Each row is where one point has got to under a steady rotation. How many ticks took it there?
The counts run from 0 to 607.
[112  87 153 149 137 110 144 117 136 115 136 122 145 126 108 104 141 118
 126 164 177  90 194 137 145 132 111 158 135 148  84 139  96 135 125 154
 103  75 138 124 108 131 152 172 160 142 139 126 151 121 118 162 156 156
 144 122 160 132  91  43 159  94 104  90 128 120 116 141 149 128 122 119
 116 101  76 135  69]  433
[145 154 108 174 124 165 136 150  80 125 106 144 152 161 146 118 113 181
 112 162 152  72 156 189 131 110 140 156 130 116 130 149 128 125 141 129
 161 119 129 185 124 159 151 121 126  66 120 117 122  80 123 163 137 148
 117 137  89 142 169 124 122  91  95 161 107 140 139 135  80 160 142 133
 138 135 110 163 169]  254
[146 145 144  69 117 154 149 138 121 169 112 122 144 100 139 111 107 115
 106 185 130 129  96 115 155 108 135 149 138 131 182 139 131 141 107 119
 180 105 146 173 135 132 195 148 110 153 107 133 137  96 162 123 152 137
 114 117 121 111 173 126 151 168 145 148 122 167  81 178 131 136 120 155
  82  83  73 100 141]  546
[122 115 111 121 107 182 154 132  86  89 113 160 115 151 146 103 121 156
 124 106 124 108 103 139 119  78  90 142 140 107 148 190  94  96 106 117
  73 153  69 160 137  89 150 111 154  64  98  90 124 142 137 119 121 166
 143 147 122 133 145 141  95 127  77 119 167 142 134 133 143 122 102 113
 109 132 157 161 116]  516
[114 139 137 165 114 106 143  85 118  91 173 134 143 179  90  92 130 218
 134 126 129  85 137 149 124 123 109 168 153 176 107 186 100 127 161 117
 126 109 110 139 117 101 161 110 133 145 175 150 122 104 121 137 145 138
 128  83 119 165 127 153 162 124  71  95 128 141  87  78 108 154 118 116
 147 123 145 149 128]  134
[109  96 122 151  91 168 124 122 105 113 160 124 132 146 149 135 172 146
 146  68 112  89 149 142 120 114 104 139 150 138  71 176  83  96 129 154
  59 127 106 114  98 113  97 169 169 115 124  70 112 146 115 129  77  99
 128 129 129 124  87 125  83 117 106 133 136 133 156 109 118 103 120 116
 124 130 135 182 107]  500
[138 163 115 102 149 120 135 126 163 140 115 115 114 129  89 142  97  97
 117 155 111 167 135 109 127 155 158 144 127 133 158  76 166 109 108  88
 170 136 129 125 139 118 167 145  91 164  99 150 145  84 171 131 147 112
 112 113 136 124 139 148 169 159 211 141 129 141  79 163 154 151 124 143
 135 109 141  98 115]  561
[175  94 119 115 103 149 121 136 121 152 100 122 147 147 116  87 103  93
 101 159 105 170 142 134 118 100 105 150 136 133 103  61 111 101  84 112
 110 169 101 141 159 151 117 141  91  59 114 128 110 168 155 108 153 137
 105 196 128 102 127 138 119  76 142 157 135 162  87 116 131 152 148 138
 148 111 163 101  86]  446
[128 136 123 126 171 138 148 136 125 133 163 147 148 132 143 153 144 105
 103 156 147 121 152 138 133 149 119 101 126  76 123  72 140  68 140 123
 166  91 126 118 159 121 121 164 162 111 103  77 143  97 131 149 116 121
 139 167 147 165  96 103  78 112 170 168 153  90 183 152 140 144 205 147
 119  93 181 154  95]  261
[138 127 123 104 149 153 157 140 121 174  78 110 165 115 164 126 124  90
 103 163 105 145 112 107 142 115 116 140 142 102 154  56 131 120  77  85
 143 154 156 138 149 138 136 152 115 109  73  59 137 128 160 143 148 140
 103 150 132 110 177 116 128 117 157 189 133 152 109 159 108 128 138 144
  96 120 105  97  90]  74
[157 152 126  61 109 173 100 123 136 179 145  90 142 120 124 123  95 122
 111 117  82 138 101 130 122 100 130 115 180 168 136 121 121 106  90 114
 116 107 127 172  88 106 104 169 105 105  75 146 117 134 196 147 153 125
 133 103 170 130 156 154 148 157 179 159 123 201  82 163 120 142 129 144
 114 107 112 101 119]  564
[139 105 128 129 134 135 111  94 173 118  88 117 115 186  62 116 105 190
 142 144  76 115 178  84 127 152 127 127 156 129 132 119 133  99 113 123
 119 140  76  89 137 152  95 127 118 144 102 100 130 141 145  74  94  79
 126 148 126 108 135 147 123 119 154 123 103  90 132 101 127 144 156  80
 164 137 142 165 109]  24
[142 167 126 136 130 167 147 166 113 113  80 163 140 124 160 149 107 142
 137 145 128 138 105 128 126 142 156 120 128  91 154  98 157 126 105 146
 174 169 111 115 150 153 135 112 126  88 128 113 109 110 121 106 121 113
 114 151  69 158 193 128  76 121  97 162 127 133 187 168 111 125 114 105
 134 152 144 134 159]  162
[149 135 161  93 147 171 157 129 157 104 161 154  91 105 129  58 139 104
 142 143 162 130  89 120 163 136 108 125 152 115 152  86 129  93  65 145
 151 124 112 138  91 170 145 111 146 137 137 118 148 129 123  62 138 144
 111 176 124  77 157 121 113 166 103  78 123 144 123 148 132 128 150  99
 142 131 114  90 161]  317
[111 184 133 153 121 120 158 122  98 112 128 126 148 124 193 136 183 139
 113  49 144 148  76 153 130 145 145 117 145 104 118 131 131 128 126 142
 128 125 139 121  75 111  99 140 153 115 135 102 129  88 114 185 148 137
 141  96 123 169 154 147 121 160  78 156 150 155 174 138 107  85 119 114
 102 151  99 116 140]  508
[145  90 142  76  82 118 143  84 151 143  72 119 157 152 132 122  94 132
 147 159 124 146 146  88 127 110 129 161 148 183  95 145 123 164  97 148
  61 127 128 111 130 193 125 140 108 107 124 148 112 161 156 100 177 130
 144 121 128  92 142 155 171 119 113 153 117 151 104 143 138  96  79 101
 128 109  82  86  90]  550
[160 110 112 132  86 131 163 143  89 142  91 126 157 146 145 101 106 119
 139 111  97 153  80 119 138  68 129 148 151 176 114 157 122 164 112 122
 103 163 107 131 141 157 141 115  94 126 129 131  96 177 134 114 181 148
 107 130 107 126 148 163 129 153  84 163 156 177  76 149 129 118  79 111
 127 125 102  94 133]  428
[121 156  98 160  85 133 156 127  86 109 161 159 160 165 129 127 127 154
 146  57  88 138  88 169 117  99 146 133 139 139 122 152 136 106 161 100
 100 131  88 123 141  93 127  90 102 115 181 138 122 121 133 138 157 144
 134 119  96 162  77 203  89 181 121 158 171 142 102 121 118 122 113 135
 132 146 202 140 117]  30
[121 150 128  58 110 136 181 121 126 146 112 122 141 109 154 129 130  84
  80  64  93 177  79 144 107 119 135 130 155 130 134  98 131 127 132 131
 109 146 132 137 102  85  94 130 103 125 113 151 145 118 145 161 173 145
 142 124 163 139 103 155 135 159 156 158 163 174 127 147 169 124 115 141
  99 123 115  77  79]  192
[145 181 106 105 126 142 159 129 139 119  90 155 154 166 119 126 108 154
 150  98  79 146  53  97 130 142 124  98 144 113 174 118 160 113 116 124
 154 146 113 137 124 155 116  75 109 148 127 107 127 121 118  94 137  86
 122 143  93 146 149 206  82 190 123 174 156 156 165 141 112 114 143  84
 124 155 127 138 117]  494
[126  85 164 134  85 136 110 145 131 167 113 143 141 133  97  95  88 137
 140 182 127 108 191 112 128 116 104 148 141 158 121 113 125 135 139 136
 145 105 118 149 132 157 181 116 113 170 131 147 124 117 124  77 103 101
 149 152 118  84 116 110 129 116 134 106 100 108  76  99 136 150 174 104
 167  87 101 177  90]  569
[136 130 136  87  91 153 175 103 161  77 140 144 103 112  92 153  90 123
 110  97 140 135 130 154 107 113 151 169 138 161 155 141 121 114 144 131
 121 132  95 139 115  75 164 131 109 112 122 192 144  95 143 103 179 184
 118  88 138 139 135 143 166 148 132  90 150 124  95 121 198 123 115 136
 176 131 189  91 112]  557
[ 98 165 128 124 160 114 144  95 154 171 185 117 182 147 126  64 158 134
 129 125 122 132  99 114 138 143 134 131 152  88 126  96 146  86 113  89
 155 105 136 132 147 146 127 152 140 177 162  90 120 100 149 160 162 101
 120 140 142  94 115 149 112 207 146 153 153 146 103 132  86 160 170 152
  91 113 147 114 115]  34
[117 116 160 123  90 136 117  99 130 119 201 126 135 138 106 122 157 165
 145  95 115 139 178 152  88 103 107 171 147 174  86 176 126 120 178 128
 106  98 102 108 124 100 143 141 122 168 166 181 137  98 103 106 115 111
 159  93 147 147  88 121 135 144 119 105 118 132  75  68 136 129 149 143
 161 102 135 148 109]  13
[100  99 119  81 114 110 153 118 151 140 143 125 155 147  78 119 103  98
 137 137 122 129 164 112 121 119 120 138 147 170  97 122 118 130 142 139
  81  62 122 156 103 112 142 160 141 144 107 168 133 101 179 144 157 135
 142  93 176 106  48 131 170 158 165 116 150 142 115 128 181 111 121 116
 108  95 122 139  68]  101
[ 97 138 102 149 124 128 156 123 155 110 100 143 153 138  95 109 116  98
 145 144 162 125 176  88 158 166 139 177 117 141  99 103 138 133 132 115
 111 113 123 107 131  98 213 135 116 163 134 171 121 117 141 119 161 162
  98 111 128  44 107 151 154 127 150 114 144  98  56 130 153 107  90 110
 136 148 141 154 120]  204
[103 201 109 155 152 132 156 125 101 145 173 131 184 145 158 115 172 117
 131 102 123 147  90 149 152 161 125 116 121 105  90  79 159  83 132  99
 159 132 144 100 151 142 107 129 115 140 174  87 119  94 119 156 153 100
 130 169  96 117  92 159  62 148 146 165 152 137 132 125  82 130 170 143
 115 120 156 129 103]  33
[133 110 113 133  86 159 131 189  84 100  74 120  75 116 144 151 157 131
 137  50  89 123 133 148 122 110  99 137 146 147 133 166 105 125 110 124
  85 180  76 164  87  75 150 115 129 113  95 112 133 148 110 124  67 133
 114 126 120  98 134 112  84 111 132 102 114 144 119 119 136 141 121 107
 177 144 100 170 135]  305
[ 89 166 131 181 129 163 164 147  99 123 148 149 136 114 155  84 193 114
 135 110 169 132 131 156 139 151 101 153 122  89 115 113 121  91 153 130
 170 157 111  95 121 107 158 119 157 159 179  83 146  77  55 126 123 139
 120 156  98 114 118 106  84 125  88 111 114  85 125  98 112 132 166 141
 146 122 130 135 138]  504
[125 100 112 124 136 109 156  94 147 134 131 137 178 138 110  53 113 111
 112 196 169  84 158 137 168 129 105 161 134 151  99 122 103 127  88 124
  92 100 128 149 137 145 172 162 139 114 125 139 130 136 135 168 180 159
 119 138 165  97 123 106 163 112 122 116 148 123  75 134 125 145 122 117
  89  86 109 113  91]  432
[139  97 140 127 129 134 111 138 102 166  76 118 126 132 136 149 136 111
 113 147 106 106 161 114 128 106 121 115 139 134 111 143  91 152 106 110
 118 146 136 159 116 131 130 162 148 131  39  78 140 128 147 158 110 111
 138 113 142 112 149  59 148  94 153 136 123 154 111 144 124 144 139 128
 120  94  50 161  81]  76
[ 81 127 125 131 130 106 149 137 106 140 104 134 147  90 127 164 147 106
  87 113 105 130 144 122 142 123 143 145 147 130 117 141 122 176 165 108
 153 114 147 133  97  47 180 149 118 168  95 153 146  68 116 196 130 132
 133  69 150 123  84 116 167 123 186 143 136 111  97 131 179 124 119 113
 127 101  87 130  85]  190
[121 158 153  97 138 156 139 113 169 114 142 150 106 148 117 120 100 141
 109 189 125 121 117 122 113 144 144 127 146 135 205  74 168  98 132 111
 172 103 103 171 116 135 166 101 102 145 108 169 145  83 155  92 167 128
 141 141 129 128 166 142 151 165 164 112 104 127 118 122 149 173 172 119
 161 112 136 104 119]  1
[110 163 140 141 174 123 128 109 179 131 152 112 142 137 121 166 150 102
 141 137 159 147 167 117 149 195 155 105 113 126  86  52 146  83 116 129
 160 104 121  70 110 135 117 197 151 172 149 164 147 101 134 124 132 104
 121 128 138 101  93 108 128 131 191 100 102 126 142 130 131 129 162 121
 173 149 136 133 141]  577
[ 87 158  88 164 151 118 189 155 115  83 103 146 152 134 125 108 148  82
 110 133 181 104 129 179 171 156 145 144 111 101 104 101 128 102  88 142
 134  96 136 145  93  85 169 134 179  93 126 121 113 105 131 181 160 174
 116 138 114 104 118 117 127  96 130 126 159 120 142 166 133 125 117 110
 110 166 120 136 139]  416
[186 131 145 133 118 178 132 119 143 137 129 139 135 162 137  95 130 199
 118 173 118 137 122 145 108 109 126 151 148 140 143 125 137  89 107 121
 133 167 106 124 145 191  94 125 111  84 133  89 136 132 139  66 145 136
 124 149 101 134 214 141 120 139  84 128 115 154 107  97  70 153 158 139
 151 115 154  95 140]  251
[117 138 111 128 106 191 146 107 139 114 113 122 136 173 158 113 162 174
 129  80 107  87 132 149 110 108  91 148 155  96 109 144  97  98 103 151
  52 121 116 167  83  90  83 130 151  66 102 100 123 123 124 140  97 135
 127 144 133  87 142 145 117  86  85 145 144 161 184 105 127  96 127  88
 126 160 117 175 134]  394
[105 138 134 133 154  97 168 152  92  92 109 148  97  75 141 188 174 137
  92  81 152 161 140 139 125 142 163 136 111 110 155 166 118 138 122 121
 156 140 110 118 101  57 156 153 138 121 105 114 143  80  95 179 119 151
 130  65 112 186 151  68 125 134 134 123 135 109 148 158 163 121  93 147
 153 129 127 126 127]  69
